Each named move below is a turn or a mirror, shown by a few rows before and after it. Which moves, in which order, take the first row of each later pair to the second? The first pair is answered.
move L:
[-29.8  14.8 -16.0  11.7  -7.3  27.7  20.2  11.2] |-> [-34.3  16.7 -15.0   7.1 -11.3  27.1  17.0   5.6]
[ -3.8 -16.0   3.9  -9.1  -4.4 -28.2  36.5  -8.4] |-> [ -2.6 -12.9   7.1 -12.0  -9.5 -30.2  34.1 -18.4]
[-17.3  10.6 -15.6 -34.0  -7.5  21.5 -30.8  -4.0] |-> [ -2.1  -6.2 -11.6  -7.6  18.9  19.5 -12.0  46.4]
move Z:
[ 13.1  -7.8  13.7   6.8  12.3  -8.5 -39.0   1.2] |-> [ 12.3 -10.2  20.0  -0.7   3.2 -22.0 -23.4 -20.3]
[-18.1  -6.6  -6.1  20.3   2.7  -9.4  16.2  11.3] |-> [-22.3  -4.4 -12.6  13.4   2.3  -9.9  -1.4  16.3]
[16.4 -5.8 22.9 31.3 29.6 14.3  9.6 23.4] |-> [  2.3 -11.4 -12.7 -16.4  19.0 -11.6 -45.7  16.9]
[-23.3  18.0 -33.2 -41.4 -22.2 -12.9  -7.4  13.7] |-> [-13.2  16.8   9.9 -15.6 -23.4 -11.9  56.9 -10.2]
move Y:
[ -0.2   3.6 -22.1  -5.6   8.2  18.1 -27.6  46.4] |-> [ -9.9   4.5 -28.3  -7.8  -0.4  23.1  -1.0  47.3]
[ 10.2  19.7  -9.5   5.7 -11.4  50.2 -13.8 -11.7] |-> [ -5.2  15.9 -13.4  -9.9 -19.1  26.7  38.2  -5.4]
[-32.3 -27.3 -22.9  -9.1  -4.3  20.4 -11.0  16.5] |-> [-31.5 -32.6 -21.0 -14.3  -3.1  10.0  -4.8  19.3]

(2 to 4 moves a pair)
[ -0.6 -22.5  15.4  -5.2  21.7 -45.1  -0.3  -1.6] |-> [  6.5 -12.2   1.9  11.5  35.3  -4.5 -28.2  30.6] : L Z Z
[-28.1  17.6 -19.2 -25.0 -20.4   8.1  16.9  -8.3] |-> [-0.2 15.6  0.9 19.5  4.4 40.3 12.2 17.8] : Y Z L Z
[-31.7   6.1 -34.2  -4.6  -6.8  22.6 -10.9   8.7] |-> [-24.2 -15.1 -19.0 -21.4  -5.4 -31.5 -10.1 -14.4] : L Z Y
[-12.5 -20.2 -17.6   3.2   3.0   2.1  45.3  22.5] |-> [-13.4 -28.6 -14.3 -27.2  -6.7 -37.3  12.2 -11.9] : Z Y Z L
[ -0.4   5.9 -24.4 -26.6  -8.0   3.3 -52.7   5.0] |-> [  5.4  21.7  -9.3  -8.7 -15.4  32.1 -43.9 -22.3] : L Z Y Y
[ 15.5  -3.8   1.1  17.5  27.7  14.4 -43.1  12.0] |-> [ 20.1 -16.5  18.2  26.0  33.2 -14.2  -0.1  17.2] : L Z L
[-9.8 -1.8 -5.8 -4.4 11.3 16.3 42.7 31.8] |-> [-1.1  7.0 -4.6 10.3 12.1 45.8  6.0 25.2] : Y Y Y Y
[  3.5   2.1  11.2  -8.9 -11.3 -16.4   7.3 -24.8] |-> [-14.9   4.9 -13.7 -12.8  -8.3   6.9  15.9  18.4] : Z Z Y Y
[  3.5 -32.6  14.0   2.2  36.6 -25.1  46.2  14.1] |-> [ 13.6   5.1  17.6   2.0  18.4  30.5 -46.8 -40.0] : Y Y L
[-8.2 13.1 15.2 31.9  4.5 45.3 35.6  3.4] |-> [-29.5   5.2 -19.5   2.4   5.1  26.9  44.0  30.8] : L Z L Y
[-16.5   6.2 -11.1 -40.5  15.4  -6.2 -38.6  11.5] |-> [17.9  1.5 49.3 17.4 27.6  8.8  2.4 -9.4] : Z Y Z
[  8.8   4.5  -7.6 -11.9 -19.3  -1.7 -32.6 -16.6] |-> [ -2.5  10.7 -21.6  -3.7 -12.8  23.2 -16.8  17.9] : Z Z Y Z
[-12.7  -7.6 -13.3 -31.4  -4.2 -29.2 -15.8 -15.4] |-> [  4.7 -22.3  -0.3   6.1  21.0 -24.6  21.4  31.1] : L Z Z
[ 13.0  -2.3  11.7   5.1 -15.9 -13.7  25.5 -13.2] |-> [ 12.1  -7.6 -16.8  -8.9  -0.3 -12.9  -3.6  31.3] : Z Y Y Z
[-5.1 11.2  5.2 20.4  3.7 30.0 11.1  1.3] |-> [ -8.9  -1.7  -9.8 -19.1  -0.9 -14.3 -20.2 -17.6] : Z L Z Y
[ 15.9  -1.4 -12.7   0.2  19.5   4.7 -66.5  22.6] |-> [  3.7  -7.7  -3.3 -26.2  -3.8 -42.4 -46.0 -24.6] : Z Z Z Z
[ 14.6  -5.8 -13.4  -0.9  10.8   2.6 -36.1  21.1] |-> [  8.9  -6.3  17.0   3.7  -5.8 -22.2  30.1 -21.4] : Y Z Z Y
